rotation ticks, each row followed by its count of ticks:
The counts run from 0 to 329.
[125 141 162 138 132 192 120 134 133 122 130 177 113 134 125 178 181 113
 132 122 125 111 129 155 159 186  87 139  73  99 112 141  76 139 131 127
 115 128 151 133 127  97 167 110  78] : 269
[128 132 137 131 222 143 139 120  98  97 115 144 133 109 132 154 122 163
 121 117  98 103 138 156 152 184  87 112 139 138 135 173  97 113 118 131
 146  85 130 105 139 161 126 117 120] : 67
[142 137 118 110 136 147  93 156 151 135 156 101 149 119 138 127 137 165
 195 149 145 112 198 149 140 114 144 133 122 168 122 176 148 121 151 153
 193 115 102 141 156 118 123 111  95] : 318
[123 143  89  99 157 145 143 129 127 139 139 102 152 113 134 135 112 124
 111 130 134  94 129 130  61 147 105 114 153 152 128 167 111  93 166 149
 179 131 133  91 186  89 100 134 164] : 235
[125 137 120 110 123 145 156 131 129 121 158  88 119 182 118  89 181 137
 141 110 112 144 150  85 163 104 130 110  86 147 165 119 130 179 150 163
 115 148 114 186 116 150 137 131 108] : 117
[117  85 107 114 134 102 136 122 165 178 126 151 115 173 116 111 121  82
  93 131 132 150  95 122 135 128  69  91 147  85 135  82 189 123 101 170
  89 144 127  96 137 146 133 131 131] : 175
[123 153 121  96 120 166 135 159 147 124 140 108 163 106 116 131 140 150
 136 152 137 103 178 128  93 176 134 151 146 156 109 201 113 104 164 140
 165 120 141 119 176  80 128 115 125] : 58
[127 113 115 112 115 147 100 114 158 172 132 159 117 149 116 144 124  90
 106 130 112 156 103 136 149 142  53  92 144  87  95  94 178  94  89 161
  96 150 137  92 138 157 131 115 105] : 176
[155 126 156 182 125 105  88 115 122 144 115 156  99 101 137 165 114 105
 150 115 146  90 129 175 106  85 157 174  91 103 123  97 112 124 138 113
 152 141  99 123 120  71 157 143 122] : 17
[102 112 154 171 119  96 174 151 109 101 106 123 151 137 132 127 136 161
 116 166 157 103 115 120 105 178 159 127 145 122 139 142  88 179 145  85
 109  99 167  94 114 100 141 135 119] : 249
[122 125 100 125 117 129 111 150 141  94 136 133  98 131  99 104 118 143
 137 122  96  98 126  74 145 115 182 134 135 146 181 156 119 125 134 122
 185  96 150 158 143 177  83 145 130] : 125
[126 131 124 123 125 114 165 147 120 104 146  67 162 132 137 101 148 180
 168 142 147 133 171 111 123 111 173 135 117 179 151 160 118 164 164 151
 149 121 111 155 127 112 136 123 124] : 315
[154 114  85 107 142 165  74 136 159 152 126 159 127 131 118 136 104 136
 124 147  99 119 133 128 151 134 104 109 163 116 107 134 178  66 106 162
 171  99 147 107 157 173  83 126 121] : 150
[156 144 138 120 122 174  97 148 159 148 131 158 110 146 102 133 187 127
 152 123 118  78 170 116 157 122 122 180  83 111 148 139 133 130 155 155
 163 126 121 187 145  98 153 136  91] : 295
[131 171 154 128 165 132  91 121 119 131  77 152 130 103 118 151 117 148
 106 108  95 110 154 132 167 115 111 161 132 105 139 156 163  86 120  84
 123 130 114 187 101 178 132 153 133] : 304
[122 116 157 133  96 118 105 152 169 154 123 149 148  98 115 149 124 151
 169 159 171 150 178 155 144 159 149 183 147 131  96 166 141 126 113 107
 117 121 129 130 126  75 165 109 102] : 79
[142 120  95 119 111 160 151 121 145 152 132 136 108 141 108 110 155 101
  85 124 131  93  90  84  68  82 158 168 113 126 145  95 100 112 163 133
 143 145 139 158 142 102 111 159 173] : 210
[135 126 128  86 188 142 119 109 156 148 151 154 123 111 112 153 134 101
 141  86 107 159 161 164 178 156  56 143 118 134 122 151 140 101 105 166
 125 137 105 130 140 125 164 109 111] : 88
[141 101 107 133 134 109 122 146 147 134 113 133 108 139  93  96 122 143
 113 120 106  99 127  70 145  91 166 166 141 120 192 121 153 120 124 118
 151  97 143 183 121 176 102 167 146] : 126
[121 133 139 171 151  36 140 120 122 142 115 119 107 131 109 126 115  94
 126  93 145  81 116 131  82  83 138 144 116 120 177 101 144 171 141 134
 157 141 106 108 139  87 164 172 155] : 20
[131 199 165 115 109 123 103 116 125 158  95 133 132 137 121 152 150  89
 109  99 117 105 148 146 117 122  65 105 114  99 101 126 186 129 134 111
 117 192  90 129 144 118 160 142 119] : 26
[103 148 150 131  79  98 151 124 111 137 121  98 124 173 123 101 154  85
  99 113 131 136  97 103  96 103 118  82 111  98 140  89 162 180 136 135
  90 186 118 118 122 120 143 149 129] : 201
[132 109 144 147 136  92 131 137 169 188 108 160 142 103 128 143 104 124
 135 155 168 116 146 158  96 130 124 185 165 122  99 129 155 101 128 112
 116 117 120 111 138  54 165 138 132] : 255
[124 160 174 141 113 135 136 150 135 172  91 112 189 139 139 141 173 171
 127 164 145 117 168 132 114 136 117 135 142 113 105 153 177 152 144 101
  96 140 105 145 104  99 162 133 110] : 52
[140  95  96 114 168 113 156 153 155 155 138  94 148 156 118  93 137 159
 150 136 132  98 172  96 125 116 127 141 149 153 182 150 162 148 157 179
 171 100 109 152 140 126 136 139 124] : 320
[148 157 131 109  99 151  98 120 102 109 131  82 168 111 174 129 128 191
 160 140 125 172 157 156 156 100 143  90 123 162  84 131 149 116 124 130
 112 141 106 138  96 164 102  90 116] : 137
[143 136 143 171  87 160  97 107 112 104 129 165 106  96 142 164 133 110
 131 127 140 114 106 171 120 120 155 171  65 118  97  98  58 122 132  94
 123 145 135 134 119  76 149 115 109] : 13
[ 95 124 124 106 149  96 155 119 129 144 123 136 106 146  95 114 122  58
  75 110 109 116  84 105 102 162  77 105 149 102 146 118 127 132 123 137
 110 154 152  89 162 110 133 162 154] : 2
[125 113  98 102 184 100 157 151 138 137 114 108 145 159 103  91 136 146
 116 121  95 106 147  87 143 153  96 107 166 135 180 173 169 122 136 163
 155  95 133 134 150 175 110 152 133] : 324
[150 148 141  92 133 148 115 110 138 148 142 104 131 147 133 128 160 125
 150 101 118 170 159 136 174  88  91 117  86 132 122 123 174 130 122 159
  97 164  77 187 104 146 149 108 111] : 114
[144 111 134 149 217 152 193 117 102 147  91 132 149 154 141 146 152 146
  72 122 111  93 100 141 113 147  69 114 135 104 130 112 116 120 144 140
 104 116 120 124 112 134 137 149 159] : 241
[127 124 115 102 136 162 107 131 116  92 121 139 139 115 134 134 103 147
  93 140  90 166 109 137 159 168 110  79 163 133 104 142 121  76  86 116
 118 110 158 106 132 199  71 110 136] : 155
[130 147 141 154  94 128 117 122 103  69 148 137  98  89 142 151 115 111
 142 121 133 101 111 151 102 128 166 154  78 143 126 126  45 143 149  98
 155 129 139 106 138  79 144 130 119] : 14
